In the rows, 128 means zero.
Each path below is one point turned by a fixed rotation once a step. After each direction that follows a path, write how fast that rotation turns it, in degrees a step (0 if it stays still).
Each turn is a multiple of 5 degrees from 10 to 175, or 0.
Each row of a path follows its step; steps can be skipped.
Path 1:
step 0: [127 130 122 117 124 143 119 126 138 130 134 124 139 138 126 124 121 116
 135 130 126 122 120 125 120 121 132 115 131 132 127 141 137 123 130 116
 131 121 136 127 111 140 126 132]
step 1: [125 115 135 120 130 138 111 124 138 132 117 125 142 119 131 120 133 131
 124 126 128 123 121 125 136 115 131 116 144 130 121 131 122 122 122 120
 120 122 130 121 130 132 132 134]
step 2: [138 116 139 126 122 134 131 117 129 130 125 127 136 129 120 121 142 127
 129 124 129 136 132 118 122 114 119 114 126 125 124 123 118 125 134 127
 120 118 137 132 113 129 116 134]
step 4: [125 120 132 128 136 132 130 130 117 119 139 137 140 122 131 120 130 140
 131 132 121 132 138 129 129 126 126 108 115 121 128 136 124 131 136 125
 126 121 121 139 123 130 128 108]
step 5: [123 137 132 125 130 143 125 127 122 137 134 126 141 128 134 133 135 123
 131 124 122 132 126 141 123 138 144 120 122 115 128 130 129 121 136 112
 116 135 128 144 127 133 128 119]
step 6: [127 126 139 115 128 136 120 137 124 121 128 112 134 130 138 112 125 128
 134 130 121 121 121 125 120 138 128 114 128 124 117 130 145 119 125 128
 117 135 121 132 123 137 129 124]
step 9: [127 108 128 117 123 139 114 124 131 131 124 127 141 118 130 137 139 130
 129 126 139 141 130 124 129 120 113 121 132 131 128 136 121 126 122 122
 125 120 125 127 126 129 135 119]
step 10: [130 133 130 116 134 136 123 119 112 132 132 135 135 122 123 124 143 125
 129 131 135 131 139 122 129 117 121 121 119 119 118 130 117 117 138 123
 123 124 133 131 111 123 133 133]
step 11: [127 121 126 118 133 132 139 142 118 130 127 123 142 119 132 136 133 126
 134 130 123 116 115 128 125 115 124 122 124 112 128 132 118 119 130 124
 122 125 127 143 122 134 134 122]
step 12: [125 131 136 114 129 136 128 124 125 121 132 134 139 139 129 121 129 127
 143 137 110 123 131 129 134 116 140 117 123 122 125 131 130 128 135 122
 129 120 122 131 125 143 126 115]
[125 130 128 131 127 129 128 127 130 127 130 130 128 129 129 126 125 126
 130 134 129 129 130 126 127 129 131 129 127 127 129 129 129 126 126 133
 121 133 125 134 132 129 126 125]
45
[132 130 130 128 129 126 130 126 126 123 130 129 128 130 127 121 127 128
 130 129 128 128 131 124 127 129 127 125 126 129 126 131 132 129 128 130
 131 128 127 127 121 127 127 130]
175
[131 128 123 124 124 126 133 125 130 124 130 126 131 131 125 130 129 128
 128 129 132 132 129 130 125 127 131 128 130 131 129 126 127 129 130 123
 128 129 124 130 128 129 128 128]
155
[131 131 125 130 130 131 127 127 133 128 121 127 127 131 130 129 128 130
 129 129 131 125 130 124 128 128 126 124 133 127 125 126 132 131 128 126
 129 127 128 129 130 130 124 128]
55
[126 133 127 123 132 131 131 134 126 127 128 129 125 127 130 130 129 130
 130 129 125 129 128 128 126 128 130 131 124 127 124 130 128 130 129 124
 131 128 125 134 129 127 128 126]
55
Path 2:
step 0: [130 130 131 131 108 128 117 129 143 138 107 116 123 120 120 137 140 123
 129 128 131 130 124 135 137 131 142 125 120 128 145 131 139 141 119 117
 134 131 134 129 128 147 141 127]
step 1: [134 143 134 133 134 134 137 141 132 137 119 132 133 122 124 136 131 118
 129 130 126 133 111 110 122 123 126 114 116 123 133 118 135 141 125 127
 133 143 107 133 130 113 131 117]
step 3: [142 124 135 142 115 139 137 126 145 103 128 130 127 122 115 139 135 127
 123 134 119 131 121 130 117 126 122 114 128 121 128 120 128 125 135 122
 145 117 128 134 136 118 131 127]
step 4: [130 124 134 138 135 122 127 129 125 124 116 124 134 123 126 128 121 133
 103 120 120 136 107 133 126 128 124 136 130 126 129 132 118 110 117 113
 124 127 116 146 124 117 117 140]
step 5: [134 123 123 134 136 127 115 130 135 124 131 118 117 142 121 121 116 127
 113 133 121 131 134 122 130 121 125 114 141 120 139 125 125 116 127 126
 125 109 135 120 152 118 117 118]
step 7: [126 132 125 128 132 124 140 117 116 140 118 127 135 141 128 137 117 122
 118 143 113 127 134 112 141 130 133 120 136 129 143 110 138 111 120 137
 126 127 123 132 127 141 121 127]
step 9: [128 132 123 140 114 144 121 122 125 137 108 140 133 128 120 127 141 131
 139 132 122 124 136 124 121 139 118 118 119 132 121 115 125 115 130 134
 122 136 121 132 128 144 124 107]
step 11: [132 137 133 136 125 136 108 136 125 122 128 123 124 137 110 126 131 130
 127 144 112 134 126 134 132 141 112 130 138 122 119 123 118 150 140 130
 120 143 125 134 131 126 132 123]
step 12: [130 119 139 144 117 133 129 144 131 126 108 133 141 124 129 129 128 129
 114 130 132 149 129 134 137 127 135 123 130 119 112 151 127 124 138 136
 125 130 135 123 125 125 133 123]
step 13: [139 121 127 134 142 111 133 130 137 119 136 149 131 119 125 133 124 130
 126 139 118 137 127 120 152 140 118 121 135 112 125 124 128 135 122 117
 116 131 128 130 130 121 132 123]
[130 129 128 127 124 133 131 129 131 125 130 127 129 131 129 128 124 125
 125 128 131 125 130 126 129 123 134 123 127 126 126 131 131 127 129 129
 130 128 129 125 131 127 128 128]
155
[127 126 127 132 125 126 135 125 126 126 128 128 126 125 129 128 129 129
 129 126 122 127 128 127 127 131 130 123 126 128 128 133 130 129 124 125
 128 128 130 128 125 131 130 126]
115
[126 132 128 129 131 126 124 128 128 130 121 130 126 125 129 125 126 125
 130 125 129 130 126 124 127 122 127 125 129 127 126 133 127 127 130 124
 125 128 128 129 130 129 127 125]
95
[126 125 129 131 130 127 129 126 131 122 128 127 125 130 129 127 126 128
 128 127 125 134 131 128 132 124 127 133 124 124 129 127 124 127 127 130
 130 128 127 127 126 127 126 127]
40
[125 126 126 126 126 131 125 125 125 127 128 130 130 124 125 126 132 125
 122 127 130 127 128 130 132 125 130 134 127 127 129 130 129 129 125 123
 125 130 129 126 127 128 127 130]
175
[135 128 132 126 127 126 130 125 126 125 126 127 132 127 128 130 130 126
 131 127 132 131 127 127 131 128 127 124 124 128 130 126 128 126 128 128
 122 127 125 128 124 128 126 131]
120
Path 3:
step 2: [121 131 115 130 126 129 124 126 121 123 125 127 131 133 140 142 131 123
 116 146 125 120 126 144 141 127 133 109 139 124 127 117 118 131 128 130
 134 143 131 130 130 126 124 126]
step 4: [123 124 135 123 125 139 142 127 118 146 119 122 116 128 133 140 121 130
 116 130 121 115 127 127 134 122 121 117 144 137 136 133 123 127 136 126
 129 130 136 132 127 121 122 120]
step 5: [110 124 123 128 122 132 138 117 125 133 135 126 125 123 119 125 118 126
 129 129 119 133 121 137 136 123 123 131 122 126 140 131 117 138 144 132
 134 134 107 136 124 126 123 140]
step 6: [121 103 130 123 120 138 130 114 127 129 127 136 128 130 129 129 133 122
 123 126 127 116 126 125 129 137 139 125 128 120 137 138 126 130 139 123
 122 137 128 128 130 122 117 107]
step 7: [110 123 112 130 113 133 128 122 125 132 134 128 123 121 125 117 126 118
 128 126 136 130 124 138 126 127 138 113 135 128 130 126 120 115 136 133
 121 120 129 131 132 116 135 140]
step 8: [116 118 125 129 134 140 135 125 120 130 110 139 134 148 125 125 122 130
 135 122 140 123 120 122 124 130 136 122 134 122 133 130 133 130 137 132
 141 138 128 125 138 124 136 131]
step 10: [114 122 128 119 114 134 115 118 123 130 116 121 137 131 135 137 134 121
 125 129 131 138 121 134 135 117 132 132 138 122 123 130 125 139 126 128
 143 144 128 121 136 128 136 132]
step 11: [127 121 121 141 129 140 127 121 119 119 118 120 131 132 131 139 127 116
 123 139 118 124 126 128 138 122 132 118 134 129 138 119 128 123 131 139
 120 127 122 110 112 128 128 124]
step 12: [124 119 136 126 116 128 127 128 114 141 111 120 118 131 121 131 117 121
 119 130 134 131 126 132 147 127 127 141 137 140 137 129 125 121 132 122
 125 129 121 132 131 127 140 128]
step 13: [120 126 140 136 132 149 141 119 123 138 136 114 129 128 119 145 129 136
 124 124 126 125 114 125 130 121 128 120 121 130 138 124 123 130 137 130
 126 137 124 129 121 119 130 127]
[131 129 125 129 124 126 130 129 127 127 131 131 131 127 127 126 126 125
 126 133 129 133 128 129 132 130 125 127 131 129 131 126 127 131 125 128
 126 124 128 134 128 125 130 130]
155
[127 133 127 127 128 130 126 132 130 124 124 134 129 130 132 130 126 125
 128 126 131 129 129 131 126 125 126 127 130 126 127 129 126 128 123 130
 125 133 128 126 128 128 130 128]
45
